[[  4 -60  -2   3  31]
 [-33  51 -56  -2  10]
 [-14  39  17  -2  31]
 [-27 -16  51  44 -15]
 [-23  16   5 -39  33]]
->
[[  4 -60]
 [-33  51]
 [-14  39]]

[[ 7 57 27]
 [ 9 60 24]
 [20 12 62]]
->
[[ 7 57]
 [ 9 60]
 [20 12]]

[[ 14  13  -3]
 [-52 -64 -60]
 [ 16 -14  60]
 [ 53  27  26]
 [  4   4  -3]]
->
[[ 14  13]
 [-52 -64]
 [ 16 -14]]

[[  8   7  -2  -5]
 [  6   5   1  -1]
 [ -9  24  77 -24]]
->
[[ 8  7]
 [ 6  5]
 [-9 24]]

[[  9  31   3]
 [ 11   2  14]
 [ 12  -3  -2]
 [ -3 -25  -3]
 [ 25  56  36]]
->
[[ 9 31]
 [11  2]
 [12 -3]]

[[-30  57  59]
 [  1   1   0]
 [ 28   6 -10]]
->
[[-30  57]
 [  1   1]
 [ 28   6]]

[[ 51  46  64  57 -68]
 [  2  15   5 -11  12]
 [ 50  45   0 -30 -55]]
->
[[51 46]
 [ 2 15]
 [50 45]]
---
[[ 12 -36]
 [ 39 -23]
 [  2 -54]
 [-33 -65]]
->
[[ 12]
 [ 39]
 [  2]
 [-33]]

[[ 19 -15 -63  25  47  -7  52  44   3  22]
 [ 51 -50 -44  51  25 -25  43 -28 -31 -51]
 [  8 -42  37  10   1  36  30   6  10 -60]
 [-39  58 -55  54  60   6 -18 -53 -12  57]
 [ 10 -29 -21  -4   2  -8  55   0 -32 -32]
 [-45   2   9 -30  36 -33  58  55  20 -17]
 [ 15 -53  15 -48 -41  25  38  61  19  36]
 [ 55 -14   6  31  42  -4 -15 -38  62  46]
 [-54  -8  30 -62   2  -8  60  59  51  18]]
->
[[ 19 -63  47  52   3]
 [ 51 -44  25  43 -31]
 [  8  37   1  30  10]
 [-39 -55  60 -18 -12]
 [ 10 -21   2  55 -32]
 [-45   9  36  58  20]
 [ 15  15 -41  38  19]
 [ 55   6  42 -15  62]
 [-54  30   2  60  51]]

[[-34  11  18  25 -46 -60]
 [ 47 -26 -72 -33 -19  67]
 [ 28 -64 -10  42 -21 -14]]
->
[[-34  18 -46]
 [ 47 -72 -19]
 [ 28 -10 -21]]

[[ 14   9 -19  -7  17  -1 -16]
 [ 11   8 -16  -9  13   3 -13]
 [ 41  36 -25 -51  57  26 -53]
 [ 44  40 -17 -59  61  31 -57]
 [-20 -19  25  17 -30  -3  26]
 [-42 -40   6  54 -51 -29  52]
 [ 48  45 -14 -61  62  31 -61]
 [ 40  39  -4 -54  49  29 -51]
 [-46 -44  11  60 -61 -30  59]
 [-20 -18  28  13 -28   1  25]]
->
[[ 14 -19  17 -16]
 [ 11 -16  13 -13]
 [ 41 -25  57 -53]
 [ 44 -17  61 -57]
 [-20  25 -30  26]
 [-42   6 -51  52]
 [ 48 -14  62 -61]
 [ 40  -4  49 -51]
 [-46  11 -61  59]
 [-20  28 -28  25]]

[[ 17  55 -57]
 [-37 -25  43]]
->
[[ 17 -57]
 [-37  43]]

[[ 32  13 -17  33]
 [ 22   7  -7  29]
 [ 69  50 -45  60]
 [-58 -69  76 -40]
 [ 11  -1  10  17]
 [ 46  30 -22  41]
 [  9  -3   7  19]
 [ -3 -19  22   4]]
->
[[ 32 -17]
 [ 22  -7]
 [ 69 -45]
 [-58  76]
 [ 11  10]
 [ 46 -22]
 [  9   7]
 [ -3  22]]

[[ -5 -17   9  40  42  12 -26  21]
 [-35  15  43 -50  10 -12   7  -4]
 [ 14 -22  24 -11   4  55  -1 -29]]
->
[[ -5   9  42 -26]
 [-35  43  10   7]
 [ 14  24   4  -1]]

[[  7  12 -30 -31   5  52 -45 -42  40  -3]
 [-25  -2 -31 -31  36  51 -65 -21  56  23]
 [-23 -18   8  19  16 -15  18  15 -11  21]
 [ 22  24   5  -8 -22  14 -10  -5  11 -26]
 [ -9   9  58  59  -2 -65  56  37 -73  14]
 [ -7   8 -10  -7   7  21 -23 -16  24   4]
 [ -9   6 -23 -24  14  39 -46 -26  39   8]
 [  1   6  18  21 -11 -10  17 -10 -19  -1]
 [-28  -4  40  51  14 -48  37  21 -49  30]]
->
[[  7 -30   5 -45  40]
 [-25 -31  36 -65  56]
 [-23   8  16  18 -11]
 [ 22   5 -22 -10  11]
 [ -9  58  -2  56 -73]
 [ -7 -10   7 -23  24]
 [ -9 -23  14 -46  39]
 [  1  18 -11  17 -19]
 [-28  40  14  37 -49]]

[[-59  30 -20  15]
 [ 61 -22  23 -14]
 [ 59 -29  20 -14]
 [-67 -54 -33   7]]
->
[[-59 -20]
 [ 61  23]
 [ 59  20]
 [-67 -33]]
